In the rows, 128 means zero.
Each named move below is a turn or a mirror, shown by a few rows before and after it. Which moves, in which order, take the first row of each later pair to the second? The first pair is answered.
lumi:
[113 119 114 102 117 117 133 163 165 143 108 120 135 125 169 114 152 155
 108 124 118 143 140 131 138 112 127  99 113] => [135  87 133 145 125 126 132 121 129 134 134 145 149 100 116 119 125 107
 108 154 157 147 107 143  90 152 101 128 100]
[ 95 102 148 134 164 129 179 104 135 112 156 140 106 114 112 114 116  92
 118  99 124 122 185 109 138 130 155 140 141] => [ 97 106 145 132 161 127 177 106 142 111 157 136 105 110 128 119 127  94
 114  94 118 120 182 107 143 128 154 137 138]
[134 163 192 157 152 118 156 104 116 153 177 152 146  78  76 117 121  99
  89  87 150 147 106 107  88  94  86 177 168] => [115 196 179 113 139  99 165 158 161 164 137 128 124 109 154 123 160 149
  97  53 112 139 147  86 139  58 119 141 186]
dofo:
[143 101 120 150 141 167 127  99 110 163 180 125 176 133 124 103 134 120
 156 144 122 130 102 130 122 123 109 131  54] => [125 123 133 130 152 139 156 121 153 168 186 141 136 122 179 107 158 157
 135 118 101 157 151 121 150  75 121 128  97]
[ 89 124 126 149  93  61 145 128 151 180 165 157 146  60 139  97 133 101
  57  96 167 166 158 131  47 101 101 119 134] => [107 105 120 164  84  80 121 119 110 167 155 141 176  81 113 101 116  77
  68 109 178 159 127 140  28 142  94 121 106]
[137 130  93 111 125 138 106 131 105 127  98 103 157 157 141 131 120 124
 156 126 129  88 101 142 123 150 118 111  94] => [115 147 110  93 132 117 129 151 154 136 106 121 117 134 186 122 145 158
 141 105 104 108 152 123 142 103 123 105 133]
[127 122  89 121 163 152 137 113 127 141  96  90 178 126 163 112  94 176
 157 124 110 148 112 113 165  94 142 118 103] => [136 119  86 124 162 153 136 119 134 140  96  92 179 132 157 110  93 175
 154 118 110 146 104 107 161 101 135 116 104]
Gadep:
[172  80 108 111 198 153 155 114  99 121 121 150 107  49 156 165 145  98
 135 150  67  99 133  89 166  85 130 130 151] => [172  91  96  94 194 157 144 123  95 107 104 134 121  73 164 166 151  87
 136 143  58  84 130  85 173  80 145 112 146]
[ 69 107 133 158 119 121 102 127 108 129 106 148 159 133  90 149 105 152
 103 171 148  61  90 130  71 156 146 126  73] => [ 78 130 163 179 143 111 117 105 113 130 131 185 130 116  78 146  94 134
  91 168 155  72  97 134  69 149 142 147 114]
[114 122  96  88 126  96 148 145 171 189 149 135 113  84 157 132 135 188
 151 146 138 118 174 106  98 120  96 139  86] => [126 135 133 102 153  97 153 124 165 182 172 164  85  75 143 132 122 172
 143 145 140 131 182 107 105 111  87 168 130]
[150 126 118 128 127 146  87 113  90  96 117 116 165 134  85 144 103 110
 180 145 129  87 103 142 138 176 121 130  85] => [139 114 126 133 126 143  93 108  94 104 126 136 168 113  79 147 102  93
 158 146 147 102 112 142 111 176 108 141  76]
Negev:
[169 103  98 166 128 118 106 109 127 137  89 136 147  61 132 151 132 123
  98 143 107 178 144 124 134 146 134 108  91] => [177 131  97 165 140 133  90  98 103 112  70 115 140 114 120 145 117 116
 132 132  86 151 138 128 163 155 158  99 108]
[170 184 108 122 107 156  75  83 117  93  93  98 123 210  52 131 130  97
 131 135  89  72 117 135 145 141 114 101 142] => [140 132 148 158  90 129 134  83 161 139 167 178 108  63  50 124 142  95
  50 169 144 152 149 137  81 107  68 145 139]
[140 191 131 119 180 144 119 105 107 118  67  99  92 174  86 133 110  64
 195 138  98 137  86 143 150 131 145  94 196] => [ 94 111 135 141 133 110 186 135 140 185 121 154 106  19 107 123 146  88
 120 167 152 209 133 125  75  98  94 118 124]
Now pairs of rows:
(2 to 3 moves a pair)
[ 96  90 119 100 107 109 164 161 154 159 138 111 130  91 153 108 146 168
 124 128 143 157 170  97 126  98 146 104 101] => [139  82 121 146 120 138 131 105  86 145 153 118 163 105  81 115  96 110
 151 154 178 146 107 113  89 174 127 139  90] | Gadep dofo
[103 158 108 106 153 115 160 177 174 136  96 125 110 150 194  98 161 172
 137 129  79 151 167 130 171 121 171 116 175] => [110  93 119 167 125 115 183 148 149 164 147 168 154  45 135  98 132 130
  97 172 156 188 146 136  86 154 113 159 114] | Gadep Gadep lumi
[100 113 114 112 108  98 133 162 153 140 139 115 132 116 168 120 128 143
 112 131 143 131 201 107 123 111 150 100 117] => [111 107  98 110 101 111 102 152 124 132 123  93 166 143 145 128 124 135
 127 141 150 110 164 111 112 147 144  98  84] | dofo lumi
[120  82 100 132 102 125 117 165 129 128 120 108 158 104 138 125 142 138
 127 154 152 141 107 130  85 157  98 110  19] => [130 171 152 110 170 126 127 149 158  91 131 140  53 169 162 121 135 147
 128 119  87 140 141 125 161  95 155 121 185] | Negev dofo
[144  48 187 197 108 124 147  61 112 130 172 164 155  34  78 141 112  77
  94 176 187 148 117 130  35 165 118 156 130] => [116  15 121 170  59 116 142 117 136 159 113 112 210  41 120 143 153 112
 108 170 180 127 131 114  38 167 112 112  36] | Negev Negev Negev
[103 103  92 116 104 143 101 128  90 123 120 114 168 101 116 114 120 131
 127 128 141 132  78 161  90 147 120 133  75] => [ 99 171 113  84 144 137 110 134 126 111  97 109 106 163 154 114 140 149
 138  95  87 124 108 152 159  99 165 117 160] | dofo Negev
